In the rows, 128 means zero.
A single turn carries every row of the set below to another of its rows. Some are shown first; where does it send the rows asked next?
J_612: [138 148 102 105 158 151 123 102 117 116 140 134 152 125 107 147 161 117
 155 146 126 129 131  89 138 113 144 116 129 128 127 106 135 135 130 131
 132 144 147 118 170 110 111  70 126 109 147 115]
J_557: [105 136 136 139 128 139 144 114 161 145 132 144 136 102 145 128 128 153
 129 129 142 142 114 136 129 140 115  88 145 122 146 115 130 116 131 168
 162 142 133 134 124  97 128 112 129  99 169 149]
J_946: [127 120 137 154 126 117 155 119 191 141 137 139 118  94 123 130 117 150
 115 114 128 129 117 112 124 136 135 106 119 112 152 129 115 107 131 150
 169 130 145 141 114 117 130 108 151 112 170 167]
J_747: [108 155 116  89 151 143 141 111 167 116 121 117 153 101 131  82 137 156
 129  79 108 161 150 124 135 151 142 119 105 142 149 116 118 111 152 139
  79 133 133 118 132  99 101 115 128 115 140 166]
J_167: [131 144  78 110 148 162 116 100 146 136 132 126 151 116  94 164 141 113
 138 126 119 122 122  86 118  95 154 126 111 129 116  99 138 132 133 106
 118 134 178 133 149 116 122  88 135  96 146 157]
J_61: [123 119 105 149 141 112 124 136 158 119 185 150 166 137  83 118 143 119
 114  99  80 126 142 135 112  90 189 126 107 113 166  93 145 109 143 142
 114 169 140 127 136 118 130 116 153  96 165 152]
J_985: [116 119  90 137 163 116 137 120 176 135 159 161 164 121  83 123 141 149
 122  86  80 140 138 127 118  65 194 124 115 115 155 104 126 108 156 154
 132 166 126 133 148 123 127 108 143  93 172 156]
J_767: [119 161 100 102 171 126 141 119 165 121 126 129 148 121 145  78 116 137
 116  89  97 159 177 114 140 119 137 120 108 141 164 114 111 124 149 130
  91 147 130 127 144 110  94 104 140 124 125 154]
J_26: [140 144 111 100 134 176 116 118 138 121 160 126 162 124 100 153 156 101
 142 139 118 115 131  90 119  96 154 136 129 128 113 133 144 125 134 129
 128 120 162 143 152 121  96 105 134 104 145 150]
J_201: [123 109 102 141 148 130 131 124 172 122 174 139 161 136  91 109 156 129
 116 114  74 125 124 148  99  73 184 133 113 119 158 127 135 102 144 158
 137 158 111 137 150 106 119 118 152 110 153 136]
J_749: [139 152 106 121 139 161 122 111 129 131 155 109 160 138 119 163 165 123
 121 136 123 103 135  84 131 112 163 130 113 138 146 105 134 155 155 115
 119 128 159 124 136 127 108  77 120 105 153 146]
J_912: [133 141 119 104 139 159 116 108 132 129 130 128 143 105 113 130 169 108
 151 147 110 110 132  91 138 113 141 143  97 137 138 100 146 132 140 141
 124 134 196 139 156 120 108  85 151 109 142 132]
J_244: [123 127 114 144 136 147 133 110 166 156 121 135 131  90 115 134 121 158
 114 100 113 127 124 116 122 132 111  96 131 123 142 116 118  93 136 157
 163 125 139 134 104 135 137 104 162  89 169 170]
J_243: [106 131 155 134 115 149 161 124 167 134 125 136 136  97 113 108 120 151
 115 119 138 124 122 116 135 127 107 108 131 131 163  98 101 103 139 146
 166 124 126 132 117 119 131 114 150  98 151 166]
J_913: [109 134 104 136 141 110 132 138 141 110 168 135 168 131 105 111 147 141
 137 105 100 136 141 135 105  73 173  98 122 121 161  92 129 108 146 177
 120 189 111 124 146  99 119 104 146 101 163 133]
J_354: [107 165 105  93 168 116 150 116 171 114 143 148 136 115 163  85 132 137
 114  92  96 165 156 130 141 117 134 127 108 126 141 119 105 127 161 134
 109 150 132 129 136 116 112 126 145 119 121 161]
J_964: [134 151 118 108 152 154 130 114 120 117 143 135 148 106  85 146 149 111
 150 127 113 101 126  76 133 109 146 124 108 126 118 119 137 112 141 100
 139 120 176 121 155 122 114  92 140 100 155 152]
J_88: [101 114 105 138 130 126 132 131 148 124 165 141 147 131 112  94 153 144
 139 115  82 132 134 131 114  79 203 134  83 118 183  88 122 112 150 156
 125 173 145 133 160 117 115 102 147 110 168 144]
J_838: [116 144 108 156 142  99 151 122 170 122 158 144 179 128 111 128 159 150
 129 106  84 113 132 123 114  73 184 139 107 133 165 108 133 123 182 167
 127 161 117 135 138 105 123 112 150 120 155 145]
J_655: [128 117 124 137 141 113 153 134 167 107 159 147 172 127  87 106 134 129
 119 106  91 133 136 129 116  68 180 144 120 123 179  78 108 124 151 154
 126 169 113 129 145 106 127 111 154 112 148 140]
J_63: [104 133 129 143 115 153 141 113 160 151 141 143 135 102 137 130 138 171
 118 117 120  98 121 113 140 131 110 107 116 149 162 122 123 100 158 143
 160 131 129 121 109 129 137 123 135 113 169 145]
J_54: [116 134 115 135 108 151 145 119 167 140 148 130 130 112 130 121 125 147
 111 123 126 121 113 116 116 129 120 104 130 113 149 145 109  86 130 149
 180 130 124 150 123 135 115 115 149 105 163 159]
J_529: [122 143 113  71 147 145 134 118 147 120 139 126 132 107 137  91 144 162
 119  86 116 159 161 129 148 147 143 122 103 145 130 126 121 118 151 137
  91 118 133 111 136 115 120 109 147 117 130 153]
J_69: [113 138 141 141 119 138 139 133 162 140 134 146 122  97 145 113 134 156
 127 122 111 138 123 118 132 143 130 114 127 121 175 113 109 109 156 177
 171 131 164 152 126 133 107 108 151  94 175 166]
J_532: [137 156  96  94 162 136 132 120 143 107 138 105 141 110 161 102 134 141
 120  90  97 155 144 145 114 132 163 140 111 126 146 108 102 136 153 113
  87 140 139 108 148 104 109 118 146 108 136 148]
J_569: [139 143 126  99 130 170 133 111 129 111 140 127 168 123  85 143 151 105
 135 137 131 121 124  90 138 117 150 149 128 130 139  79 124 142 136 108
 118 124 159 125 153 116 116  90 131  99 138 146]
J_232: [138 151  97  86 168 147 139 107 144 118 121 129 158 112 151  94 118 138
 120  88  89 156 143 132 136 148 143 138 114 136 161 112 107 133 147 116
  93 142 144 120 139  96 105 113 125 124 149 144]

J_532 goes to J_354
J_61 goes to J_946
Where do these go?
J_913 goes to J_557
J_838 goes to J_63
J_244 goes to J_167
J_69 goes to J_912
J_569 goes to J_655
J_232 goes to J_767
J_26 goes to J_201

